rotation ticks, each row followed by its count of ticks
The counts run from 0 to 109.
[112 121 139 132 142 103 111 148 166 179 149 108 137 131  92 145 171 129
 113  94 131 142  66 122 165 162 126 101 110  93 113 138 131 170 118 147
 144 141  88  97 120 146 175  97]	64
[ 88 147  80 123 129 118  78 117 159 173 131 132 165  99 168 120 128 142
  94 147 125 158 141 133 130 160  84 136  80 126 162 123 150 120 118 141
 130 170  80 158 129 100  99  78]	70
[ 75 146 153 143 118 150 107 141 197 126 142 106 125  90 122 143 140 121
  76 112 113 133 112 130 163 160  99 100 147 145 121 106 128 112  79 143
  88 109 121 142 100 111 144 123]	95
[107 129 174 146 135 155 117 148 165 154 172 180 144  88 135 124 146 132
 112 142 130 167  84 168 122 186  95 139 144 124 112  89 142 134 112 137
 138 140 133  95 175 115 142 118]	54
[118  95 132 155 117 153  86 143 198 143 131  73 108 128 119 110 124 161
 111 104 121 150 106 122 144 196  96 159 104 125  76 116 155 129 102 132
 114 121 106 100 111 116 148 160]	23
[107 133 152 133 137  83 108 151 177 179 148 111 110 143 171 121  97 128
  89 127 133  85 152 161 134 148 135 175 150 148 134  69 145 142 126 118
 138 158 114 141 110 118 124  81]	77
[115 149 110 130 127 141  80 100 165 132 150 147 114 151 125 157 172 112
 100  95 175 122  89 110 126 144 111 146 109  89 149 150 211 132 108 175
 143 161 109  97 146  91 114 107]	29
[124 145 140 137 130 174  84 131 188 130 161 134 135 105 145 107 156 134
 146  98 115 152 115 146 141 193  82 149  92 122 144  67 154 132 127 186
 131 163 114 143 157  97 115 140]	20
[115 111 140 115 143  96  98 114 183 186 120 132 126 146 184 152 130 136
  95 109 122  82 144 137 120 156 132 186 122 165 151 110 143 124 106 127
 111 158 122 127 118  97 117  73]	78
[157 114 122 154 107 104  74 110 188 153 151 135 155 116 105  86 136 135
  93  98 131 155 122 157 134 172 126 169 128 114 113 138 168 114  97 112
 115  68 116 108 101 149 153 115]	83
[100 133  80 135 133 118 100 136 169 180 134  76 150 133 151 125 102 165
  85 127 119 141 126 146 130 181 105 107 100 145 123  77 119 133 149 114
 132 176  87 150 108 110 114  79]	69
[137 124 128 162 138 149  71 122 157 146 168 128 164 132 145  99 106  72
 112 111 109 131  85 131 144 199 124 160 122 173 123 146 130 121 107 128
 108  93 134  83  99 134 131  99]	49
[149 187 147 119 125 138 120 116 189 138 170 166 135 113 133 110 136 141
 101 103 133 142 110 165 116 165  94 122 128 122 140  54 174 150 118 167
 135 158 147 134 134  77 133  98]	88
[129 123 127 132 135 127  79 114 182 154 147 130 107 164 149 138 110  90
 140 132 138 124  53 122 161 159 130 155 111 104 109 131 175 112 106 153
 140 105  94  67 142 107  85 109]	109
[122 106 142 136 115  88  80 128 181 190 126 144 128 150 154  85 150 134
 126 147 141 149 148 114 157 154  88 166 115  99 134 146 128 139  94 136
 145 151 104 106 122 142 112  75]	74
[123 122 127 125 119 127  75 159 163 220 134  87 164 107 109 104 122 123
 118 157  99 140  95 133 165 134 111 120  96  90 102  99 138 116 115 155
 157 100  72 136 134 112 118  99]	72
[140 134 101 166 115 130  79 124 152 167 162  76 112 163 128 135 114 142
 116  90 152 152  85 156 147 199 122 119 142 101 109  99 174 128 131 108
 117 163  97 112 132 135 128 143]	31
[114 161 124 144 119 131  87 116 152 192 124 139 133 120 160 145 122 146
  55 185 153 152 111 112 146 133  96 106 150 113 134 135 167 124  99 127
  99 170 135 131 139  94 116 101]	36
[115 156 109 132 104 167  94 119 197 124 147 128 132 134 122  91 149 156
 133 111 122 160 126 163 138 157  60 165 145 120  66 103 162 165  75 115
 119 117 123 114 114 100 121 117]	92
[114  99  99 127 153 147  96 106 216 153 128 127 153 161 133 144 136 126
 138  91 145 134 103 108 141 183 104 153 110 125  84 152 155 177 122 146
 152 146  83 140 141  96 110 153]	101
[134 115 150 142 138 108  68  93 147 185 163 115 161 114 136 111 135 161
 120 109 137 120 149 136 133 169 126 188 135 124 118 180 192 140 100 115
 115 100 124 105 105 113 136 102]	82
[ 81 117 145 122 129 126 114 161 212 141 132 109 100  97 133 173 122 114
  70 133 145 116  82 109 144 142 138 121 128 143 125 138 174 118 103 143
 128 111  93 113 110  91 138 140]	26
[ 83 101 100 146 101 147  97 153 185 156 122  97 135 107 147 131 122 144
  90 137 155 174 121 139 133 196 102 141 134 141 124  93 137 113 106 110
 129 168  96 163 142 128 119 168]	103
[133 102 130 129 132 129 112 126 217 130 136 124 152 125 122  73 134 108
  84  82 140 166 143 116 167 187  96 139 121 146 132 134 126 143 112 134
 115  87 105 151  83 137 158 116]	15
[ 58 142 118 122 114 121  88 146 135 140 170 147 118  72 117 138 172 125
 118 107 141 151  93 157 135 155  84 110 110 110 154 116 165 131  90 121
 138 154 100 116 150 125 129  87]	62
[120 116 121 118 130 115 113 130 171 133 178 158 125  78 128 108  78  96
 126 133 147 141 113 132 113 193 100 159 144 170 110 125 161 184 123 114
 168 159 107 123 118  83 114  99]	51
[153 177 146  89 134 141 120 126 150 153 167 145 128 103 136 117 140 153
 119 102 141 128 144 127 163 168 102 160 149 102 128 108 186 159 126 167
 133 164 128 135 123  37 121 111]	89
[ 84 138  80 139 131 138 112 126 155 146 154 146 136 172 156  92 181 146
  84  93 180 163 118 144 167 167 101 129 126 119 120 127 113 144 119 128
 133 170  83 109 135 150 132  89]	66
[124 141 108 141  96 105 101 122 192 134 164 140 128 116 112  72 131 111
  88 111 159 154 133 167 133 164 124 185 155 137 125 101 182 130 113 114
 151  90 130 106 111 144 142 115]	84
[151 122 161 138 138 133 104 122 198 155 136 129 149 115 148 133 120 122
 105  93  81 135 113 118 141 215 106 120  87 131 152  84 137 136 122 177
 113 148 129 145 127  84 136 129]	19
[112 130 129 119 125 183  87 136 168 156 169 132 142 111 146 121 156 147
 149 108 137 135 119 119 158 165 102 169 127 112 105 121 166 154 106 179
 149 156  90 132 169  72 106 146]	21
[123 137 135 160 115 145  81 165 158 173 135 108  84 137 167 100 125 120
  82 165 148 145 109 105 138 172  90 140 111  97 158 126 168 102 117 178
 145 174 122  91 106 117 141 122]	107
[142 101 174 142 121 138 125 154 162 140 154 163 149  57 132 138 135 104
 101 116 115 184  86 156 150 204 121 139 118 139 129  98 133 115 120 114
 109 137 120 104 153 111 143 132]	53
[143 148 138 106 127 107 115 126 196 145 140 160 132 155 165 120 142 114
  95  92 130 125 125 131 197 154 131 147 145 146 128 102 133 112  84 113
  82 110 117 104 112 115 111  63]	7
[103 129 123 108 118 147 116 144 200 138 118  96 129  99 119 143 145 118
  78  96 136 153 117 102 180 161 104 129 148 156 102 126 145 132  76 107
  99 108  88 138  86  95 150 126]	94
[100 159 101 153  96 135  97 151 164 191 130 103 129 120 131 142 105 142
  41 159 150 151 100 144 147 146 115 104 173 122 120  95 150 102 118 106
 103 162 107 136 122 107 123 122]	35
[ 73 142 135 106 152 125 106 132 152 160 171 151 144  94 108 153 186 129
 122 112 138 142  67 135 150 140 113 116 122 107 117 150 161 168 101 145
 148 152  77 104 155 130 152  86]	63
[ 84 141  96 104 157 130 132 125 157 116 159 138 104 107 138 138 128 141
 105 118 133 125  93 150 146 153 114 148 112 165  87 136 150 155  97 136
 151 138  77  71 111  67 117  70]	59
[128 137 166 114 170 120 118 122 205 155 153 152 143 110 153 154  97 136
  88  98 118 127 114  99 153 199 120 129 123 151 126 122 133 166 122 172
 132 146 102 171 128  70 133 114]	18
[112 175 140 107 126 110 105 122 168 156 154 121 141 119 133 131 123 143
 115 112 121  82 140 176 138 151 106 146 152 150 121  71 149 163 111 132
 121 160 122 136 103  76 138  71]	9
[140 161 128  85 128 126  99 117 157 168 130 129 152 114 142 134 150 143
 119  97 107  93 164 130 133 165  99 146 125 148 139 117 155 165  98 110
  97 158 126 143  88  57 154  73]	10
